Each path below is one point turned by a fixed rotation once a step. After each direction that follows a path, write how fast that rotation turns it, in degrees each step (0 if it stays still).
Each turn is a multiple of 5 degrees from 10 to 175, or 0.
Each row of a path follows its step; steps can be skipped.
Path 1:
step 3: +0.73 +1.01 -0.14 +3.21 +0.78 +2.06 -1.47 +0.85 +2.35 -0.91 -1.25 -0.26 +0.69 -0.18 -2.55 +1.60 -0.56 -1.73 -1.15 +1.85 +1.29 +0.21 +2.59 +2.44 -1.21 +1.44 +0.22 +2.06 -0.59 +0.17 -0.69 +1.33 +0.83 +2.50 +0.73
step 4: +1.08 +1.44 +0.63 +0.75 -0.34 -1.59 -0.52 -0.16 -1.45 -1.13 -1.55 -1.83 +2.81 +1.24 -3.66 +2.12 +2.55 -1.67 +0.46 +2.31 +1.19 -1.83 -1.00 -1.23 -0.43 +2.83 +0.55 -1.15 -1.73 +0.07 +0.60 +0.77 +1.21 +0.29 +1.68
step 5: -0.89 +2.00 +0.14 +1.74 +0.67 +0.10 +3.31 +2.07 -0.28 -1.66 +0.29 -1.39 +2.93 +0.27 +0.79 +2.85 -0.89 +0.08 -1.16 -1.61 +3.53 +0.07 -0.07 -2.24 -0.35 +0.36 -1.02 -0.28 -2.67 +1.11 +0.73 +1.19 +1.14 -0.74 +1.29
step 6: -1.54 +1.69 -0.68 +2.27 +0.38 +2.00 -0.53 +1.33 -2.52 -0.38 +1.97 -0.96 +0.58 -0.21 -2.31 +0.49 +0.01 -1.75 -2.58 -0.63 +2.61 +0.56 +0.53 -0.18 +1.35 +0.09 -2.80 -0.74 +0.75 -2.47 +0.59 +3.08 -0.53 +0.52 -2.14
step 8: +0.75 +0.95 +0.34 +1.36 +1.93 -0.66 -0.67 +3.10 +3.23 -0.61 -0.31 +0.31 -1.40 -0.49 -0.79 +3.28 -1.34 +0.42 +0.18 -0.95 -0.40 +1.38 +1.01 -1.03 -1.62 +3.42 -0.54 -0.48 +1.48 +0.55 +0.32 +3.00 +1.85 +0.79 -0.17
step 9: +2.13 +1.58 +0.29 +2.14 +0.15 -0.14 +1.09 -1.14 -1.99 +1.79 -0.11 +0.13 +0.01 +2.23 -2.06 +3.30 -1.26 +0.06 +0.43 +2.06 +0.12 +0.60 -1.80 +1.89 -0.61 +3.80 -1.09 -0.75 +0.19 -0.25 +1.15 +1.36 +0.96 +1.36 -1.96
step 10: -1.41 +3.42 +1.90 +1.95 -0.20 -0.81 -0.79 +0.76 -1.23 -0.99 -0.25 +0.40 +2.10 +0.26 +0.09 +1.05 -0.02 +2.84 +1.42 +0.23 -0.27 +0.77 -0.71 +1.09 -0.41 +0.71 -2.18 -1.50 -4.71 +1.84 +2.05 +0.88 +1.02 +0.36 -0.24
step 11: -1.34 +3.58 +0.65 +1.22 +0.26 -0.52 -2.69 +0.41 -1.64 -1.38 +0.28 -1.90 +1.51 +1.12 -0.60 +0.69 -2.57 +0.48 -0.77 -2.13 +0.19 +3.09 +2.43 -1.30 +0.12 +0.66 -0.89 +0.00 +0.59 -2.07 +1.06 -0.20 +2.36 -1.16 -0.80
step 13: +0.00 +1.32 +2.00 -1.75 +2.64 -0.30 -0.65 +2.45 +0.90 -0.81 +0.93 -0.87 -0.70 -1.73 +0.34 +1.84 +2.54 +1.44 +2.35 +1.01 +1.45 +3.49 +0.62 +0.46 -2.11 +1.01 -2.12 +2.17 -0.16 -0.62 +0.45 +1.75 -0.55 +0.61 -0.44
-0.08 +0.27 +0.34 -0.33 +0.00 +0.70 +0.87 +0.70 +0.91 -0.54 +0.43 -0.08 +0.30 -0.81 +1.23 -0.17 +0.05 +0.58 +0.06 +0.27 -0.69 +0.50 +0.23 -0.69 -0.38 +0.14 -0.12 +0.03 -0.88 -0.08 -0.03 +0.04 +0.50 +0.32 +0.50 => 135
+0.48 +0.49 +0.42 -0.02 +0.29 -1.10 -0.26 +0.52 +0.43 -0.38 +0.19 +0.39 +0.46 +1.00 +0.23 -0.66 +0.02 -0.38 +0.94 -0.30 -0.03 +0.19 -0.19 -0.82 +0.62 -0.44 -0.31 +0.13 +0.46 +0.50 +0.55 +0.19 -0.41 +0.53 +0.78 => 120
+0.68 -0.34 -0.19 +0.28 +0.22 +0.25 +0.74 -0.49 +0.06 -0.08 +0.05 +1.41 +0.34 +0.41 +0.11 +0.34 -0.44 -0.43 -0.06 -0.81 +0.55 +0.24 -0.13 +0.45 -0.47 -0.32 -0.36 +0.16 -0.64 +0.40 -0.19 -1.38 +0.50 +0.07 +0.27 => 155
+0.25 +0.82 -0.34 -0.26 +0.84 +0.07 -0.80 +0.52 -0.43 +0.17 -0.72 +0.26 -0.27 -0.18 -0.22 -0.25 -0.03 -0.42 -0.44 -0.51 -0.93 -0.48 +0.31 -0.63 +0.11 +0.92 +0.37 -0.05 -0.47 -0.02 -0.48 -0.74 -0.04 -0.71 +0.80 => 100
